data =
-1 -22 9 28 -22 16 -27 -25 2 -21 27 -19 -10 19
-5 -3 20 15 -6 -28 0 7 -11 -11 -29 4 -14 13
32 14 27 -28 -15 13 -27 19 0 19 8 8 -18 11
4 -30 8 -3 -2 -6 -24 18 -2 -30 3 3 -31 -29
-23 6 22 26 -22 -8 -31 -23 9 -22 28 5 22 -11
15 -30 -26 12 -3 18 30 -13 -7 29 -6 -30 -29 -1
18 -30 9 10 -25 -18 7 22 9 12 -26 -20 -23 -12
22 -11 -26 -30 24 7 -8 -5 -10 -8 26 23 -7 -1
-28 13 1 11 -3 31 10 -21 -25 -22 31 4 16 -9
-21 17 9 4 23 -1 -11 -24 -20 27 16 -8 10 -27
-5 -4 -26 -31 3 -22 -3 -14 -28 -9 13 2 -11 -25
32 -21 12 24 25 19 29 15 23 -27 5 0 28 -13
7 -22 5 5 -21 27 -3 -7 17 -28 0 -21 30 23
The last entry, reading row by row: 23
Read off the entry in the top-right corner.
Answer: 19
Read off the fourth-last entry, reading row by row.
Answer: 0
The third entry in reading order -> 9
Read off the smallest entry in the last row.
Answer: -28
The second entry from the end, reading row by row is 30
The smallest entry in the first column: -28
Read off the bottom-left entry.
Answer: 7
The entry directly below -15 is -2
The third entry on the diagonal from the top-right corner -> 8
Read off the top-left entry.
Answer: -1
Read off the fifth entry, reading row by row.
Answer: -22
Read off the third entry on the main diagonal.
Answer: 27
The second entry on the diagonal from the top-right corner -> -14
The 4th entry in reading order is 28

Questions about the table below.
1) The 1st entry in reading order?
2) The maximum?
3) The entry just left of -8?
[[-35, -31, -12, 15, -30, -27, 5], [-17, -22, -4, -4, -22, -22, -11], [-21, -28, 0, 3, -28, -29, -10], [17, -2, 6, -41, -2, -8, -37], [-17, -6, -28, -10, -5, 0, 1], [8, -14, 13, -28, -15, -21, -35], [3, -14, 7, -24, -15, -20, -29], [-18, -16, -14, -5, -15, -13, -5], [9, 6, -15, -36, 6, 5, -22], [-24, -16, -20, 0, -16, -11, 1], [-33, -28, -13, 12, -27, -24, 4], [-36, -20, -29, 12, -19, -11, 13], [-20, 1, -40, -11, 2, 10, 7], [11, -11, 12, -32, -12, -19, -36], [-30, -5, -43, 0, -4, 6, 16], [19, -14, 25, -38, -15, -25, -48]]
1) -35
2) 25
3) -2
